rotation ticks, each row followed by its count of ticks
The counts run from 0 to 255.
.07	.09	-.05	.05	-.34	-.05	.01	.36	-.17	-.32	-.06	.05	.15	.19	.45	.08	.18	.19	-.04	-.08	-.15	.35	.35	.14	-.16	.37	.13	-.23	.27	.13	-.02	.35	.16	-.15	-.17	.18	-.17	.02	-.33	.20	.38	-.14	.27	-.19	.30	-.20	-.09	-.30	-.14	-.13	.15	.27	-.03	.20 | 196
.02	-.18	.08	-.16	.00	-.42	.16	.04	.12	-.15	-.10	-.03	.23	.06	.17	-.13	-.10	.38	-.31	-.08	.16	-.06	-.19	.04	-.01	-.22	.26	-.26	.10	-.21	.36	-.05	.20	.06	.25	.08	.07	-.08	-.21	-.40	-.56	-.27	-.17	.29	-.01	.23	-.14	-.23	.46	.02	.03	.31	.02	-.34 | 28
-.06	-.19	-.02	.03	.29	.04	.37	-.04	.03	-.08	.22	-.03	.30	.19	.20	.35	.38	-.06	.10	-.15	.13	.07	-.13	.04	-.21	-.20	.11	-.15	.04	-.11	.14	.08	-.05	-.20	.04	.01	-.06	-.23	-.37	-.18	-.49	-.01	-.35	-.07	.21	.51	-.07	.10	.34	-.18	-.24	-.27	-.21	-.13 | 74
.38	.12	.26	.22	-.12	-.05	.01	.18	.24	-.28	.38	-.28	-.16	-.23	-.24	-.35	.16	-.15	.12	.15	.26	-.59	.27	-.35	.07	.08	.13	.11	.03	.05	-.40	-.23	-.10	-.11	.08	.00	-.23	.00	-.02	.29	-.02	.28	.06	.15	-.20	-.03	-.05	-.20	-.15	-.35	.01	-.16	.26	.20 | 99
-.16	-.10	-.04	.00	.15	-.22	.02	-.09	-.22	-.06	-.29	-.33	.17	-.13	.10	-.08	.12	.13	-.27	-.54	.00	.18	-.17	.06	.33	-.23	.11	-.14	.22	-.27	.12	.00	.08	.28	-.13	-.30	.03	-.05	-.16	-.05	-.41	-.28	-.27	.35	-.01	-.03	-.21	-.15	.17	.13	.27	.31	.14	-.37 | 29
.08	.30	.19	.24	.21	.31	.04	.01	.34	.38	.04	-.03	.01	-.03	-.14	-.15	.01	-.21	.28	-.14	-.08	-.40	.20	-.28	-.06	.03	-.12	-.14	.12	.42	-.13	-.14	-.16	.24	-.11	-.09	.04	-.04	.30	.16	.37	.60	.13	-.23	.07	-.26	.12	-.08	-.15	-.23	-.09	-.36	.14	.50 | 52
-.27	-.04	.07	-.30	.08	-.12	.11	-.12	.19	.39	.46	.10	-.20	-.16	-.32	-.04	.20	.17	.25	.42	.20	-.10	-.21	-.14	.02	-.15	-.03	.15	-.31	.14	-.08	-.03	-.20	.18	.28	-.05	.25	-.17	-.37	-.12	-.20	.08	.08	-.07	.12	.04	.25	.08	-.19	-.11	.18	-.20	.40	.19 | 1
-.20	.09	-.27	.33	.29	-.21	.19	.22	.04	-.13	.25	.28	-.42	-.20	.01	.03	-.06	.02	-.08	-.03	.17	-.27	.38	-.14	-.25	-.13	-.05	.16	.30	.06	-.03	.04	.12	.20	-.16	.21	-.10	.38	-.41	.03	-.08	.14	-.05	.23	.19	.30	-.10	-.39	-.11	-.39	.06	-.14	.24	-.01 | 14
-.15	-.25	.29	.06	-.10	.03	.27	.04	.06	.04	.07	-.26	-.09	.17	.00	-.02	-.09	-.11	.25	-.26	.04	.07	-.21	-.48	.18	.28	.00	-.29	-.40	-.07	-.31	.13	-.36	.21	.03	.00	.01	.02	-.10	.10	.03	-.15	.44	-.37	.10	.06	-.23	.43	-.13	.03	-.19	-.34	-.26	.11 | 39
.06	.29	-.24	-.04	-.23	.13	-.26	.51	.07	.03	.55	.54	-.05	.06	.26	.05	-.23	-.01	.04	.27	.17	.21	.28	-.11	-.38	.03	.11	-.18	.04	.30	-.10	-.03	-.01	-.13	.12	.07	-.03	.21	-.17	-.06	.04	-.07	.09	-.22	.20	.17	.32	-.06	-.11	-.16	-.26	-.19	.07	.22 | 105
.05	.18	.26	.02	-.11	.39	.01	.20	.08	.45	-.17	.21	.47	.28	.36	.26	-.12	-.06	.14	.13	-.20	.21	-.12	.13	-.27	-.11	.02	-.17	.18	.18	.29	-.15	.14	-.03	.18	-.08	-.17	-.26	.19	-.14	.03	.52	-.07	-.06	-.04	-.20	-.07	-.09	.25	-.20	-.20	.17	-.32	-.14 | 208
.00	.18	-.29	-.01	-.13	.00	.05	-.08	.30	.11	-.08	-.39	-.28	.04	-.31	-.15	.12	-.40	.01	.15	-.20	-.34	-.24	-.38	.05	.33	-.06	.21	-.12	.13	-.21	.05	.04	.07	-.22	-.22	.07	-.13	-.17	.08	.19	.40	-.12	.00	.04	-.44	.16	.00	-.30	.01	.09	.10	.22	.35 | 236
-.30	.00	-.01	.00	-.16	.11	-.03	.22	.31	.54	.09	-.20	-.23	.28	.18	-.06	-.19	.34	-.07	.27	.12	-.09	-.43	-.19	.00	.17	.20	-.06	.21	.00	.04	.31	.19	.26	.07	-.13	-.03	.08	-.23	-.39	-.08	.30	-.13	.30	-.01	-.13	-.05	-.02	.02	-.38	-.21	.38	.04	-.09 | 118
.24	.12	-.14	.19	.18	.15	-.28	-.10	-.08	-.06	-.62	-.17	-.06	.00	-.10	-.11	-.23	-.02	-.18	-.08	.02	.10	.21	.01	-.04	-.16	.03	.31	.44	-.10	-.07	-.38	.15	-.06	-.19	-.03	-.13	.18	.26	.24	.14	.09	-.34	.44	-.39	-.37	-.17	-.30	.18	-.16	.06	.45	.02	-.34 | 115
.10	-.08	-.22	.11	.10	-.12	-.13	.02	.09	.01	.05	.38	-.32	-.09	-.17	.04	-.22	.13	-.10	.19	.35	.09	.21	-.08	-.34	-.21	.00	.37	.34	.10	.13	.12	.38	.10	-.20	.25	.00	.60	-.13	-.04	-.26	-.14	-.25	.21	.20	.17	.00	-.44	-.16	-.07	.06	.29	.28	-.03 | 15
-.10	.22	.66	-.17	.01	.17	-.20	-.23	-.23	-.09	-.38	.08	.15	.35	-.15	-.30	-.02	-.19	.32	.44	.08	.40	-.11	-.12	-.05	-.05	.02	.18	.09	-.18	-.22	-.18	-.03	-.02	-.08	-.21	.26	.04	.00	.09	-.08	.07	.01	.03	.14	.03	.11	.12	-.09	-.07	-.25	.36	.09	.33 | 55
-.08	-.17	.29	-.26	.06	-.19	-.05	-.15	-.33	-.48	-.08	-.12	-.01	-.31	-.24	-.11	.15	.04	.04	.09	.26	.22	.14	.07	.15	-.07	.11	.17	-.18	-.10	-.05	-.28	-.36	-.22	.09	.10	.09	-.07	-.28	.22	.04	-.50	.34	.06	.20	-.09	-.11	-.01	-.25	.29	.38	-.05	.16	.06 | 94
.26	-.09	-.21	.02	.13	.03	.12	.04	-.43	-.27	-.33	.06	.38	.12	.12	.31	-.05	-.12	-.25	-.24	-.07	.48	.01	.12	.12	-.11	-.07	-.10	.36	-.24	.06	.14	.19	-.09	-.20	.08	-.28	.03	.11	-.12	-.20	-.37	-.08	.04	.11	.15	-.09	.00	.05	.40	.11	-.06	-.27	-.47 | 76
-.01	-.05	.12	.08	-.28	-.19	-.01	.15	.05	.18	.39	-.20	-.15	-.10	-.13	-.16	-.30	.41	-.28	.12	.26	-.16	-.31	.07	.29	-.02	.11	.09	.13	.11	.02	.08	.20	.08	.27	.39	-.04	.03	.19	-.19	-.08	-.02	-.05	.36	-.14	-.06	-.06	-.37	-.02	.04	.32	-.13	.02	-.21 | 217
-.25	.24	.10	-.17	.15	-.25	-.03	-.03	.12	.39	.37	-.19	-.31	-.22	-.28	-.42	-.06	-.08	.07	.31	.09	-.19	-.32	-.04	.26	.41	-.03	-.01	-.08	.17	-.28	-.03	-.29	.28	.15	-.17	-.05	-.12	-.37	-.15	-.16	-.05	.19	-.09	.07	-.31	.19	.00	-.29	-.06	.20	-.06	.46	.26 | 0
.17	-.25	.23	.24	.21	-.12	-.35	-.17	-.06	-.40	-.11	-.20	.25	.06	.02	.14	-.03	.00	.26	-.16	-.32	.16	.22	.17	-.23	-.05	-.04	-.18	.09	-.08	.16	.18	-.21	-.32	-.14	-.37	-.33	-.02	.03	-.01	.11	-.62	-.01	-.19	-.01	.25	.15	-.06	.47	.36	.04	-.01	-.02	.27 | 42
.08	.20	-.26	-.13	-.10	.01	-.43	-.13	.19	.04	-.08	.05	-.25	.04	-.16	-.07	-.18	-.06	-.18	.25	.15	.30	-.06	.17	-.07	.09	-.08	.45	.24	.14	-.06	-.02	.32	.11	-.27	.02	.18	.54	.10	.23	-.17	-.13	-.46	.01	.02	.11	-.08	-.42	.00	.16	.17	.36	.30	-.09 | 16
-.45	.12	.09	.08	-.03	.05	.37	-.02	-.16	.23	-.10	-.24	-.26	-.04	-.10	.29	-.33	-.13	-.33	-.22	.16	.38	-.30	.20	.13	.22	-.20	-.22	.05	.34	.18	.03	-.33	.11	.08	-.20	-.21	-.04	.14	.15	.14	-.17	.10	-.04	.26	-.16	-.12	-.11	.19	.17	.25	-.39	-.28	-.04 | 124
.05	-.24	.47	-.11	-.28	-.24	.20	.04	-.37	-.34	.08	.07	.02	-.18	-.11	.02	-.12	-.07	-.13	.44	.14	.09	.15	.03	.10	-.18	-.07	-.03	-.19	-.14	-.10	-.05	-.15	-.07	.19	-.05	-.15	-.14	-.19	-.20	-.12	-.45	.37	.27	.34	-.11	.22	-.07	-.27	.42	.39	.07	.13	.12 | 93
.07	.05	-.30	.10	.45	-.19	.03	.23	-.19	.21	.01	-.01	-.37	-.30	.02	.16	-.02	.16	-.20	-.19	-.19	-.25	-.01	.24	.28	.28	-.17	-.07	.36	-.09	.07	-.24	-.26	-.21	.10	.12	-.34	-.22	.11	.24	.20	-.13	-.05	-.04	-.54	.01	-.10	-.03	.30	-.07	.14	-.14	-.18	-.40 | 215
-.01	-.07	.12	-.10	.06	.24	-.47	-.47	.03	.17	.14	.17	.27	.16	-.03	-.18	-.21	.08	.18	.59	.18	.14	.19	.20	-.42	.09	-.18	-.18	.07	-.16	.47	.09	-.07	-.09	.15	-.15	-.06	.07	.03	-.35	-.25	-.43	.04	-.15	-.19	.01	.24	.09	-.11	.11	-.21	.09	-.09	.00 | 88
.11	-.03	-.12	-.04	-.35	-.23	.24	.46	-.38	-.20	-.13	.08	-.01	-.34	.25	.23	.09	-.06	-.18	-.32	-.39	.01	.09	.02	.18	-.15	.13	.13	.20	-.15	-.29	-.32	-.23	.09	-.06	-.22	-.07	-.21	.26	.24	.26	.12	.14	-.03	-.04	-.21	-.29	-.27	.13	.39	.44	.24	-.03	-.09 | 248
.19	.12	-.24	-.18	-.25	-.50	-.20	.23	-.16	.05	.18	.09	.04	-.04	.07	-.36	-.06	.31	-.27	.00	-.15	-.27	.02	-.03	.45	.42	-.07	-.24	.07	-.31	.04	.08	.17	-.01	-.04	-.02	.00	-.34	-.01	-.41	-.20	-.16	.15	.30	-.07	-.04	.41	.01	-.23	.39	.11	.01	.18	-.11 | 183
-.04	-.26	-.21	.00	.17	.19	.18	.04	.20	-.09	-.15	.18	-.02	-.12	.34	.09	.10	.19	-.15	-.22	.05	-.37	.05	-.02	-.26	-.46	.38	.20	.01	-.02	.11	-.29	.12	-.12	-.11	.25	.22	-.06	-.27	.04	.33	.09	-.08	.27	.12	.01	-.20	-.09	.13	-.47	.06	.01	.03	-.12 | 113
.06	-.13	-.52	-.04	-.24	-.34	.07	.27	-.06	-.31	.12	.07	.05	.03	.11	.22	-.11	.12	-.21	-.13	-.22	.05	-.03	.06	-.05	-.14	-.07	-.05	-.28	.15	.15	.22	.12	-.22	-.26	.10	-.08	-.35	-.54	-.36	.18	-.19	.08	.16	.42	.03	.13	-.03	-.07	.22	.18	-.27	.13	-.04 | 230
-.08	-.09	-.28	-.04	-.36	.00	-.01	.23	.03	.18	.33	.27	-.21	-.03	.11	-.04	-.05	.27	-.08	-.09	.39	-.49	.06	-.01	.10	-.22	.46	.09	-.03	-.18	-.43	-.29	.03	-.04	.09	.28	.34	-.16	.16	-.05	-.14	.16	-.18	.28	-.20	.38	.06	.03	-.11	-.17	-.17	-.14	.08	-.11 | 66
.00	.22	-.27	-.11	-.22	-.39	-.06	-.02	-.04	-.02	.22	-.33	.05	-.16	-.14	-.38	.08	.09	-.28	-.18	.03	-.24	-.05	-.04	.53	.13	.12	-.25	-.13	-.19	-.27	-.07	-.21	.02	-.11	-.15	.11	-.34	-.21	-.03	-.37	-.29	.14	.26	.12	-.09	.17	.03	-.29	.20	.17	-.41	.34	.12 | 184
.48	-.19	-.21	.08	.39	-.03	-.07	-.31	.24	.08	-.13	-.32	.26	-.03	-.39	-.15	.21	-.10	.03	-.04	-.13	-.53	-.18	-.13	.20	.01	-.22	.28	-.09	-.36	.13	-.30	.12	-.10	.04	.31	-.03	-.21	.17	.01	-.25	.04	-.39	-.01	-.49	-.03	.05	.05	-.03	.09	-.04	-.08	-.02	-.33 | 82
-.06	.06	.34	-.16	-.09	-.16	.03	.02	.00	-.14	-.10	.36	-.23	-.08	.02	-.02	.27	.47	-.14	.22	.02	.15	.05	.40	-.01	.01	.05	.18	.29	.04	.50	.02	.24	.19	.03	.37	.36	-.06	-.03	.13	-.09	.22	-.18	-.03	.10	.01	-.12	-.60	.12	-.06	.29	.44	.02	-.10 | 62
.06	-.08	.30	-.02	-.53	.19	.16	.07	.20	.04	.44	.03	.16	.36	.05	.06	.09	-.07	.21	.12	.08	-.20	.13	.08	-.22	-.15	.22	-.18	-.41	.11	.01	.11	-.01	-.21	.03	-.21	.09	-.31	.06	-.23	.03	.24	.08	.00	.26	.13	.27	.00	-.10	.11	-.08	-.08	-.03	.60 | 191
-.19	-.18	-.47	-.16	-.19	-.07	-.11	.18	.07	.38	.40	.27	-.34	-.24	-.03	.07	-.26	.26	-.33	-.12	.06	-.38	.14	-.03	.04	.17	-.02	-.10	.12	-.06	.15	.12	-.09	.27	.14	.22	.01	.17	.35	-.26	.05	-.42	.17	.14	-.23	-.10	.03	.07	-.21	.29	.01	.06	-.07	-.37 | 32
.12	.11	.34	.12	-.08	.23	.34	.30	-.27	.31	-.16	-.06	.27	.18	.29	.19	-.34	-.12	-.10	.22	-.20	.25	-.11	-.05	-.05	-.08	.00	-.18	.38	.05	-.12	-.14	.05	.06	.14	-.31	-.36	-.29	.23	-.15	.10	.39	-.02	.24	.05	-.21	-.07	-.01	.17	-.01	-.15	.19	-.33	-.08 | 209
-.37	.06	.10	-.21	-.58	.22	.20	.34	-.10	.35	.06	.36	-.13	.21	.37	.38	-.09	.04	.08	.07	.14	.35	-.17	.09	-.04	-.16	.19	-.02	-.13	.06	-.34	-.10	-.16	.27	.07	-.01	.31	-.09	.18	.02	.29	.03	.19	-.12	.34	.02	-.07	-.01	-.04	.25	.12	.06	-.21	.07 | 157
-.03	.02	.18	.05	-.26	.25	-.20	-.32	-.05	.03	-.02	.16	.01	-.18	-.28	.10	-.02	-.02	.02	.15	.19	-.03	.47	.30	-.06	-.23	-.28	.03	.12	-.05	.25	.32	.00	.21	-.12	-.15	.12	.16	.57	.09	-.10	-.02	.02	.01	.04	-.15	.18	.00	-.45	.43	.23	-.01	.11	.02 | 187
.31	-.18	-.38	.13	.45	-.28	-.05	-.24	-.02	-.59	-.23	-.04	-.06	-.31	-.35	-.11	.06	-.17	-.19	-.14	.15	-.29	.37	-.08	-.05	-.29	-.24	.33	-.06	-.09	.20	-.27	-.12	-.19	-.19	.22	-.04	.09	-.24	.15	.06	-.13	.07	.19	.09	.08	-.02	-.22	-.06	.02	.21	-.28	.25	.03 | 232
-.36	.24	.07	.26	.22	.58	-.08	-.08	.00	.17	-.21	-.18	-.20	.04	-.06	.31	.13	.00	.23	-.21	.19	.15	.16	.19	-.12	-.20	.03	.10	.35	.00	-.20	.17	-.19	.24	-.25	-.08	.08	.24	.38	.36	-.21	.31	-.19	.01	-.30	.11	-.33	.02	-.11	-.31	-.09	-.08	-.31	-.09 | 69
-.08	-.18	.06	-.28	.01	-.16	-.20	-.19	-.12	-.30	-.10	.02	.00	-.33	-.15	-.02	.48	.17	.16	-.01	.07	-.12	.29	.32	.02	-.03	-.11	.06	-.41	-.10	.09	-.22	-.34	-.20	.10	.20	.23	-.10	-.26	.36	.25	-.29	.28	-.30	-.14	.04	-.16	-.04	-.17	-.01	.33	-.01	.00	-.08 | 95
-.04	-.22	-.16	-.13	-.25	.13	-.24	.07	.31	-.05	.09	.17	.29	.16	-.06	-.23	-.16	-.10	.09	.31	.42	-.25	.32	-.31	-.37	-.37	.12	.01	-.36	-.12	-.01	-.22	.05	.03	.00	-.28	.19	-.06	-.15	-.28	-.30	.22	.02	.26	-.01	.08	.31	.28	-.27	-.02	-.29	.13	.20	.15 | 238
